Each path below is one point turned by a fixed rotation once a step. After each direction that follows a path, write how fast that rotation turns it, in degrees per step (0 if it stays still).
Each turn is a multiple of 5 degrees from 10 to 175, or 0.
Each row of a path follows its step; steps can be skipped.
Rotation 1:
step 0: [-19  15  -8   8  12  -7   7  -1 -13  14 -27  -9  13  -3  12  -6 -21   4
  14  -8  13   3  13 -13   4   1  -1  -3   6   3   3 -17   3   1  -7   2
  -5   4 -19   3 -24 -10  10  11  -5 -19 -14  -9   9   3   7  24 -10  14
  -8]
step 1: [  7   6   6   0  -1  -1 -12  -3   0 -18  16  -5 -16 -14 -10  11 -17  -3
   0   6   8 -15   4   8 -17 -13  12   8 -22 -11  10  -9 -16   5   4 -12
   0  16 -24   4  -6   1 -13 -16 -14   5   5  -3 -12  19   1  -6  -6 -22
  19]
step 3: [-17 -12 -20   8   6  12  -6  -6 -14   4  18   4  18  -7   8  -4  -9  -6
 -12  -4  -3 -13   5 -14 -11 -37  -4   6 -12  13   0  13   5  -3   1   7
  21 -19 -10   1  -1  -6   1 -11 -19  -7  -1   2  -4  -1  -7   0 -20 -16
   0]
step 4: [-22  -6   9  -7  -2 -14 -12   9 -12  -5  -7  -2  -3   1  16  21 -11 -11
  -4   8  10  -3   8  -1   6   7  -6  -2   4 -13  -3 -16 -11 -17  -6 -17
 -28   9  14  10  11 -22 -16  12  -2  -3  -7   8  -8  10  11  27  -2   0
  -6]
step 5: [  8   5  -3   0   9  10   4   6   7  -8   6  -7  11   0  -1  12  -3  -3
  18   4   0  -7  17   3  -4  -9  -1 -15  12   4 -13 -14  -6  13   0  10
  -4  -8 -19  15 -16  19   2   0 -16  -3 -12  -9  22 -12  -6  -2 -18 -28
  30]
step 6: [-14  16  -2 -10   5   0  -6  17   2  -5  -8  16 -11  -6 -10  14 -13   5
 -14   1  13   0  -9   9   5  -7   8  -8 -12   9  16   0   4  -8  -1   2
   1  10  -4   2 -19 -13  16  25 -17   7  -9   2 -26  12 -10  -3 -11  -4
 -29]
step 7: [-10  -4  16  18   1 -18   5 -11  -2   7   6   0   6   4   5  13 -10  -1
 -25  -7  12 -22  11  -2 -22   7  17   6  12  -6 -17   1   5  23   9   1
   4 -21   1  14   9   3  -7  -8  -2 -19   7   3 -13  -2 -12   1  -8 -13
  16]
step 10: [-10   6   1  -3   0   5  32  21  23  -4   7   5 -12  -2   9  22  -8  -4
   4   9  -3 -18  10  19 -10   1  -2   8   3  18  10 -11  -8   0  16  -2
 -11  22  11  -1  12 -16  -3  -6 -23  -1  -1  -5  -7   1   2 -13 -11 -11
   1]
step 14: [  7   9   6   6  -1  -9  -3   8  32 -14   5  -7  -5 -12  14  10  -9   1
  20 -14  -4   2  -3  11   8   0  -7   6   9   8   6   3  11   7 -10   7
  17  15 -10   2 -19   8   6  -4 -40 -11  16  11   1  -6   2  15  -4  -3
   5]
Speeds:
[ 3 -3 -3 -1 -2  0 -3  6  5  0 -3 -4  1  2 -2 -5  3 -7 -1 -1 -4 -1 -5 -5
 -2  0  1 -5  2 -1 -2 -2  1  2 -1  5  0 -1 -6  1  3 -4  3  2 -3  1 -5  0
 -2  1  0  0  7 -4 -1]
115
[ -2  -3   3   2  -7   1  -1   0   5   6  -3   1  -1   5  -2  -4  -1  -2
  -1   1   1  -1   1   0   2   4   3  -2  -5   0  -3  -1   1  -5 -10  -5
  -2  -1   4   2  -7  -3  -1   0   2   0   1  -1   0   0  -1  -2  -3  -1
   0]
160
[ 1 -1 -1  6  0 -1  1 -1  3 -2  1 -5  1 -5  0  0 -1  3 -2  2  1 -1  0  3
 -2 -3 -1  2 -8 -2 -3 -5 -2  0  0  2  0 -7 -2  4  3  3  5 -5  5  5 -2  7
  3 -1 -6  0 -2 -1  1]
175
[ 0  1  5  0 -2  2 -4  4  0  4 -3 -1  4 -1 -2  3 -2 -2 -3  0 -1  8  0  1
  4  0  5  6  1 -5  0  4  0  5  0  4 -4  1  2  7  1  2  1  1  0 -4  2  3
  2  0  1  5  0  4 -1]
155
[ 1  6  0  3  0 -5 -6 -2  0 -2 -6 -4 -1 -5 -6 -2 -1  2 -2 -1  5  1  1  2
 -4  3  3 -2  6 -2 -3 -3 -1 -2  1  1  3  1 -1 -3 -4  3  4  1  0 -4  6 -5
 -1  2 -4 -2 -1  0 -3]
55
Rotation 2:
step 0: [ 26  -1   2  20 -13  -2   8  -1  -9 -18   4  -5 -17 -23 -16  14  -2   8
   7  -3  10  28 -13  -3  19  13  -8   6  15  -8   5   7  13  -3   4  30
  -1   6   0   2   4  -9  12   6   0  -5  -2   0   3   5   3  -7  -3  13
   2]
step 2: [ 15 -14  16 -11  -4 -15  -2   6   3  18 -16   0  -3   3   5   1  -8   7
  -5 -18   1 -16  -1  10   6 -14 -10  -1   8   3   5   0   6 -13  -6 -13
 -10  -8 -28  -4 -10 -16  -7   6  24 -21   1   4  13 -22  11   0   7  12
   6]
step 7: [  4   5   8 -11  -8  -2   1   8   5   9 -13  29 -21  -5   7 -10 -21  -4
 -10 -10  26 -15  -5 -21   0 -13  12 -10   8   3  -5 -12   1   4  10  -6
  -2   3 -10 -14 -18  -8   7   7  18 -10  -3   3  11 -12  -5 -12   0 -11
 -11]
step 8: [ -9   1  -2   7   5  -7   0  21  -3 -15 -11   7 -10  -9  -6 -11  14  -3
  18  -5  15   0  -8  10   7  -1  -3 -11 -16  22  17  -6  -7  16   6 -10
  -9 -17  -1  -2 -23  17  11  16 -16  16  -2 -10   2  21  -4   1  10   4
 -11]
step 9: [  6   4  -5  -1  11 -13  -9   8  -3 -11 -12   3   2   0  26  -1  -1  10
   4  -2   6   6  27   6 -10  15   4   9  -4 -25   1  -8 -18   9  -5  31
  -3  -2 -30  -7   5   3   7  -7  -3  12 -10   4   5  19  -9   4  -5   7
   2]
step 10: [ 31   1   3 -13   8   7  12   3 -25   1   8  14   1  -3   8  -4   0   0
  -9 -15 -24  10  -1  -2  16 -11 -19   7   9 -16 -17 -10   1   2  14  -5
 -14   4  -4  12   6  -6   3   8 -12   6   2 -15   0   6 -19  -3  -9 -12
 -13]
step 11: [ -7  -8   6   7   1 -11 -24   1  13  20 -11  -4   1  10   0  -8   1 -26
  14  -5 -29  -9   0   6 -14 -12 -12   0  10  -4   2  -6 -12   5   2  -1
  -1  12  13   0  -8 -15  19   7   7  13   7 -30  -9  -1   7 -11  -5   2
  -2]
step 12: [  4 -20   0   8  -4 -10   3  -1   3  11  10  14 -26   7 -11   7   1   5
  -6 -11   4 -16   4 -10  -4  13   5 -36  -3 -10   2   3 -17  14   2   2
  -1  12  -8  -2  -1  -9   8  -8  21  -9  -2  10   4   6  -2 -22  15 -13
 -16]
step 15: [ 13   5  -5  16   0  -3  -4   0  -6  -3  16   5  10  14 -11 -15   1   1
 -15 -25 -12   4   8   0  29  -7   0  -9   3  13  -8   1 -15   1  16  -3
 -12   4   3   1   8 -18  -7   5 -18 -25  10   3  -8  -7 -12   8 -25  -4
  -7]
Speeds:
[-3  7 -3 -2 -1  3 -1 -4  3  4  3 -1  3 -1  2  0 -1  1 -1  1 -2 -2 -6 -3
  1  3  5 -2 -1 -2  0  5  7  4 -2 -4  2 -4 -2  2  3 -2 -4 -2 -2  2 -8 -2
 -3  2  5  2  0  1  0]
0
[-2  4 -2  0  3  4  4  0 -2  1  2  6  1 -5  1 -1 -2 -3 -6  4 -1  4 -6 -2
 -1 -4  2  2  2 -3 -5 -5  3 -1  4  1  1 -1  3 -2 -1  5  0  1  6  2  4 -5
  3  1 -1 -3  2 -1  4]
115
[ 1  6  1 -3  4 -2  1 -1  1 -5  1 -2 -7  2  3 -1  1 -2  3  2 -5 -1  4  2
 -1  0  5  2 -2 -5  6  4 -1  1 -1  1  1 -1 -1 -4  3 -1 -1  7  5 -3  1  0
  3 -5  2  0  1 -7  1]
145
[-1  5  0  2 -4 -4 -4  1 -3 -6 -2  2  5 -4 -5 -2 -5  1  2  1  7 -1  2 -3
  4 -4  8  1  0  2  3  2  2  1  6  4 -2 -1  2  0 -2 -3 -3  2 -1  2  3  3
  0  1  0  2 -2 -2 -1]
45
[ 0  0 -2  1 -2 -4  3 -3 -1  1  7 -1  1  1 -2 -3  0  4 -2 -5  0  1 -1  0
 -1  4  4  0  4 -1  5  3  1  1 -7 -3 -6  3  2  2  0  1  3 -1  1  0 10 -1
 -1  0  1 -1 -4  2  7]
20
[ 5 -3 -2  5  0  6  1 -3  2 -1 -4 -1 -2  2 -1  1  4  0 -5  2  3 -3 -4  0
  0  7  4 -1  0  0  5 -1 -1  7  1  3  1  1  3 -8 -3  2  0  4 -2  2  2  1
 -1  3  2 -2  4  2 -2]
85
Rotation 3:
step 0: [-16  12  -7   3   9 -16 -13  -6  -1 -17  11   0  -3  11  14   4   2 -15
  10  12   5 -10   1   0  32 -17  24   7   3  -3  -7   8  10  15   7  -5
  15   8   2 -13   1  -7  -7  -2   1 -18  -2  -3   6  -6  -6   1  17   7
   7]
step 4: [ -6   5 -16  21 -13  -4 -18   4   1  -7 -17  11  -2   6  -4   7  21  -4
   6   0  -5  13  17  23   0  20   6  12   7   3   6   4  -8 -19   4   6
  -6   5  13  -2   6  -8  -4   1  -8  26  -5  20   1  -8   5  -8   3  -6
  -5]
step 5: [-18   5   2  16   1  -3  -9  13   0  -9 -17  -3 -15  -2  10  12   8  11
  -9 -16   4  -1  -7   2   9  -3   5  13  -8   3   3  15  -6 -24   2  -1
  23 -22   2  -3   8  -6  10 -14 -15  -6 -10  -8  -2   3   8   1   5  -4
  26]
step 7: [ -1   9  -5  20  10   9 -21   3 -12   4   3   0  -8 -10 -20  -3 -19   4
  10 -12  -7  -8   3  -9  15   9  -8  -4   4  -4  20   0  14 -12 -13   9
   4  25  -5   7  10  -8  -6  20  -8  -1   0  -7   3  11 -13 -11  10 -13
   7]
step 8: [ -5  12  -4  17  -1  -8 -19 -21  -7   0   6   4  -6  15  -8 -15   4  -5
   7 -12  13 -11 -13  -7  13 -12   7 -19  -3  22   6   7  -3   2  -1   6
   9  11   6   4 -10 -17 -18 -10  -1 -28 -10  -5   1  -7   5   1  -7   1
  -4]
step 12: [ -4  14 -12   8 -10  12  -9  11  12  -9  16  16 -17  10   0   4  18   0
  16  -2  15  18   5  13 -16   8  -6  -1  16  -6   0   1  20  -9  17  -4
  -3  12  -6  -5  -1  -1   4   4 -16   1  13   8   1   0 -10 -21   2  -7
   6]
step 13: [-20  10 -20   4 -13  -8  -4   2   4  -6 -19   6  11   5   5  -1  19  -5
   2   5  12   0  -2   0  10  -5  25   6 -13   1  -6  -2   4 -16   9   9
  -5  10  -3  -8   3 -18  -1 -20 -26   9  -1   3   6  -5   2   0  14   6
  21]
step 15: [ 11  18 -10  15   6   6  -4  13   7  -8  -9   2  -9 -11  -6   7  -4  22
   0  -7 -13  -8  -2 -16  -4   6  -4  14  10  19  17  22   2 -13  -9   2
 -11  -6   7   2  -2 -22  -2   7 -13   9 -16   6 -17  16  -3  -7   9  -1
   1]
step 16: [  9  19 -19  25  12   3 -20  -2  -6   1  -7 -10 -11 -13   3   4 -15  -8
  10 -22  14 -12  -3  -5  20 -17  -2 -12 -18   9   0   3  -6  -8   7   2
   8  -1  -2   9   6   6 -17  13 -11   5   2   2  -4   6  11   2  -9  -1
   7]
Speeds:
[ 2  4 -4  2 -1  2  2 -3  3 -3 -4  1  0  2  1 -1  3 -2  0  1 -5  2  0  2
 -1 10 -9  4  1 -3  1 -1  1  1 -3 -2  0  1 -3 -1 -6  0 -1  2  7  1  2  3
  0  3 -7 -2 -4 -4  0]
135
[ 5  0  0  1 -1  3 -2  0  3 -4  1  4  1 -1 -7  2  1 -1  5 -1  7 -2 -2  0
  0 -2 -3 -2 -4 -1 -1 -6 -2 -5 -4  3 -5  2 -1  0  0  2 -3  2  1 -4  2 -1
  5 -4  2 -7  1  0 -2]
80
[ 6  3  1  2  3  2  4  1  1 -4 -2  4  0 -2  0 -4 -4  1  0 -4 -4  1  4  1
 -5 -6  0 -6 -1 -5  2 -1 -3  1  2  0 -2  2 -3 -1  3 -2  1  5 -5 -4  2  1
 -2  7 -3  2 -4 -1  0]
80
[ 2 -5 -6 -4  2 -5 -3  1  3  0 -2 -2  2  5  1  7 -1 -2 -1 -6 -3  2 -4  1
  0 -2  4 -4 -2  2  1 -1 -1  0 -1  1  2  3 -9  1 -3  2 -1  1  2  3  3  3
 -4 -4  3  1 -5  1 -3]
140
[ 4 -2 -4 -1  0 -7  2 -2 -2 -1 -1  4 -1 -1  2  0 -5  1 -5  3  5  5 -4  3
  0  2 -1  1  6  0 -4 -6  2  0  4  0 -1  2  5 -5  1  2  1 -1 -1 -5  4  1
 -5 -2  1  1  3 -3 -1]
40
[-2 -1 -2  4  0 -7 -3 -1 -1  0 -1 -4  4 -3 -3 -3 -5  4  2  3 -1 -4 -1  2
 -3  3 -7 -4  3 -2 -4  3 -2 -3  1  5 -1 -1 -7 -1  4  0 -1 -4 -5  4  0  0
 -1 -2 -3 -2  0  3  2]
130
[-3 -2 -3  5 -1 -4 -1  4  0 -1 -2  1  2 -4  0 -2  4 -3 -6  7 -3 -4  3 -3
 -3 -2  3  4 -5  1  0 -4  1  2  0  5  1  1 -4 -1  0  4 -5  6  1 -1 -2  3
 -1  3  2 -1  5 -2 -4]
160
Rotation 4:
step 1: [-15  13   0 -13  -2   5  -8  19   1 -14  -4  -3   6   7  -2   0 -10  -5
  -7   7  -9  10  -7  -2   9   4  17  -8  17  11   8  10   1  19   8   4
  -6  22  11  -7 -12   0  12 -11  -3 -15   7 -30  14  20  17 -20 -21  -8
  11]
step 2: [-14  18  -8 -14  16 -15  16   3  16  -9   3   8   9  -8 -21  14   8  -3
  22   3  -5  10 -16  12 -18  13  -4  12 -14   5   8  18  -3   3  -6  20
 -13  -2   8  22  10  16  -4  -3 -15   7  17   5  10 -11   0   3   2   3
  -3]
step 6: [-14  16  12   4   8   6 -11  20   5   1  -2   6  -4  -8   2 -12   9  13
   2   5  15   0  -7   9  -2  20  -2  -1   6  -3  15  -2  18   1 -16  28
  25  22   7   6  12 -11 -11  16   5  -3   6 -10  17   4  -5  -1  14   6
  27]
step 8: [  9  -1  11  -5  21 -18   2  13   0 -21  -3  -4  13   8  -7  -5 -22  -1
  -9 -16 -21  20   7 -38   1  17   9  -5  -6  -1  11   0 -18  14   7   1
   6  12   7   5  -6   5  -1  15 -10  14   3   9   2   4  -1  11 -10   9
  -5]
step 10: [ -1  26 -13 -15   4   1   1 -11   4 -14  -1  -4  -9   5 -23  12  -5   1
  13  12   3 -11  -3  -1  19   2 -10  -5   2 -11  10 -15  32  14  -7  13
  -7  -5  12   8  11   5  19 -16 -11   2  11  15   0  11 -13  12  -5   0
  22]
step 13: [-13  -2  23  -9 -11   1  10   1  13  -7  10   6  13  -7 -16   6  -4   4
  -8  -6 -25  12   1  15   6   7 -23  -2   7  17   8  -2  16   9 -20  10
  -7  -7  11 -10   6   4 -13  11 -23  26   3   4  -3   1  -7  -7 -11  18
  17]
step 14: [ -3  18   0 -20  15  -8 -21  27  16 -12 -19   2  -7  -2   5 -21  -1  15
   3   1   8   5   4  11  20  11  10  -9  -1   9  11  -4  12   1  23  -4
   2   8  13 -12  -4   0   2 -10 -17  -5  16 -16  10   6 -10 -19   1   1
  -9]
step 15: [  8   7 -10 -17  15 -11   0  -9  10 -19  14  -5  -4  10 -14  -1  19 -12
   3  -1   8   4  -5  11 -23   0   4  16 -12  -2   2  21  -7  11  -6   0
   5  19   0  31 -24   7  17   8 -10   8  11   0  16  11 -10   7   6   5
   9]
step 16: [-10   4   0  -6  23  -2  -2   3  11 -18  15  14   5  -5 -16   2  10   4
 -19 -17 -20   1   1  -9  -1  -4 -17   5   2  -6   7 -31   5  -3  -2  16
  19   9  -6 -12   9  26   7   4  15   4 -18   6   3   0   2  17  -6  11
 -12]
Speeds:
[-2  1 -1  6 -1  5  4 -1 -2 -6  6 -1 -5  2  3  3 -2 -2 -4  7 -1  2 -2  4
  5 -5 -5  2  1 -2  4 -1  0 -3 -3  2  2  3  3 -5 -1  2  0  1  1  2 -3  2
  0  5 -5 -3  1  1  0]
115
[-1  2  0  1  2  1 -2  2 -2  3  1  6  0  2  6  2  7 -2  3 -1 -4 -4  7  1
 -4  3 -2  1 -4 -5  3 -1  0 -4 -7  2  0  0 -1  3  4  1  3  1  0  7 -3 -4
 -1  2  4 -1  0  1  2]
110
[ 3 -2  2  1 -1 -1 -1  4  6  2  1 -1 -3  4 -1  1 -1  2 -3  4  0 -4  2  0
  0  2  8 -2 -1  4  2 -2  0  0 -4  5 -1  6 -8  0 -2 -1 -3 -5  4 -1 -1 -4
 -3  0 -3 -3  3 -1 -2]
135
[-2  0  4  0  4  5  8  0  4  0 -2 -1  1 -2 -6  0  4  2 -1 -2  3 -1  5  6
 -3  0 -1  1 -1 -1 -2  6  0 -5  0 -2  0 -1  1  0  0  5 -9 -1  1 -2 -3  1
 -2 -2  3 -1  2  4 -4]
160
[-1 -1 -3  4  2 -4  0  0  4  2 -3  0 -3  0 -1  3  4 -1 -2  0  2  5 -3  2
 -4 -7 -4 -2 -2  4  2 -5  1  3 -1  2  0  1 -2  4  3 -3 -1  5  0 -5 -7  0
  1 -5  0  2  0  7  6]
110
Rotation 5:
step 0: [-20   0  11   3 -22 -10  14  -2  13  -4  -9   6  12  -8  -7  -9  -9  -1
  -6  -3   4  25   8 -23  -2  -5  14  12  -1 -18   7 -11  -5 -11   2   2
   6  11  13  -9   5  24  19  12  -3  11 -26  -2 -12  -3   5  -8  -9  -9
  -6]
step 4: [  1  -5  -1 -12 -21 -11 -15   2  -1  -1  12   0   7   3   0   0  -2  -2
   7  33  13   8   6 -13  -4   1  -8  21   6   4 -11 -17  -7 -11   2  19
  14   8   6   6 -15   6  17   8  -6  17 -11 -11   5  -5  17  22   1  -6
 -21]
step 5: [-15  11   3   1 -11  -7  -9  -3 -14   2 -13   5   0  -3  16 -10  18   6
  -3  -5   0   3  -6   0  -5  -4  21 -18 -12  15 -10  -6  11  20  -6  16
  10  10  28  -2  -6  10  -6  17   4 -11  -5  24   0   9  14 -11 -21 -11
  -5]
step 7: [ -6   8 -24  29  -7 -14 -11  15   7   8  -9  19  10   0 -10 -28 -12   3
   0   2   3  17   6  -7   1  -1  22   3  -5  -8   4   0   7   5  -2   6
  14  17  -6 -13   8   2 -10   0   9   1  -6  27   9   3  11  -5   2 -17
  -1]
step 8: [  3   5   3  -1  -7 -10 -18   4  -4 -23  14  -2 -10  18   2   7  15  -4
  -6  10  -2   0  -3   1   1  18   6   2  -7 -11 -26 -10  -2 -34   5  14
   1   6   3   4  10   2 -21   6   3  14   7 -22  -3  10  12  -4   4 -24
  -4]
step 10: [ -7 -25   0  -8  -4  -3  -7   7 -14 -13   9   1   6   5   8  -7  31   7
   0  -2   9  10   4  -3  12  26 -17   2   7 -10 -28   5  15 -10   0   7
   3  16  -3 -12  -6   4   1   3   7  -8 -24   8 -13  12  -2 -15   2  -3
 -11]
step 11: [-13  25 -20  10 -21 -14  14   6   1  13   4  21  -7   0   5   3 -10 -15
   5  19 -10   9 -17  -3   6  -6   3  27   7   2 -20   5   9   8  -7  11
  -1  24  -1   1  -5 -12  12  17   6  -1  -2   2   1  -1   9   9  -8  -1
  -5]
step 13: [  6  17 -22   2 -12   0  10  -3  -2 -12  12  16  -7   7  -3  16  -8 -11
  11  -9 -14   1   3  28  -3  -1  17  10   8  -9  -3  22   3  -7  -4  -1
   8  19   7  -2 -12   8 -13   0   5  10 -23  -4  -1 -26   4 -17   1 -13
  -2]
step 14: [  4  -7   0   1   4 -10 -17  34   0  10  12   5  -1  -8 -12   6   8  -6
  -1  12  18   7  15  -6   6  13  24  18  -6 -24   1   0  -5 -14  -2   9
   2  -2 -14 -16  -8  10   1  -6  15 -12   0  16 -12  17   1 -12 -11   4
  -2]
Speeds:
[-3 -2 -4  2  5  4 -1 -1  2  6 -2 -2 -2  2  0 -1 -1 -2 -5 -5  4  0  2 -6
  0  2  3 -3  1  0  1 -5  4 -2 -1  2  1 -2  1  2  7  5  0 -1  0 -2 -3  7
 -3  3  3 -4 -5  4 -3]
155
[-2 -2  1  1  1 10 -1  0  2 -6  1 -1 -2 -2  5 -1 -1 -5  0 -3  0  2 -3  3
  0 -3 -3 -2  3  0 -6  0  2 -6 -3 -3  2  1 -3  3 -5 -3 -2 -3  4  4  3 -1
  4 -1  3 -2 -4  0 -3]
155
[-6  0  0 -1 -4 -5  2 -1  1 -2 -2  0  1  4 -3 -1  2 -1 -2  2 -4 -1 -1 -1
 -3 -3 -1 -4 -1  0 -1  1  1  2 -2 -6 -2  3  2  4 -2 -3  6  6 -1  0 -3  4
  5 -1 -5 -3 -4  6 -6]
60
[-4  2  1 -3 -7 -2 -7 -2  1 -5 -1 -4 -2 -2 -3 -1 -7  7 -2 -2 -2  5  3  1
  9 -1 -2 -2  1  2  0 -4  0  1 -2  3  4  2  2  0  1  0  1  1 -3 -2  5  1
 -2 -1  2 -2  2 -1 -3]
10
[ 4 -4  3 -2 -6 -4  2 -2 -2 -2 -1 -2  3  6  2  2  1 -2  4 -4  8 -2  1  1
  1  1  4  2 -1  1  3 -1  0 -4 -5 -4  2  2 -2  0  0 -1  0 -1  0 -8  2  0
 -1 -2  5  5 -5  1 -2]
70
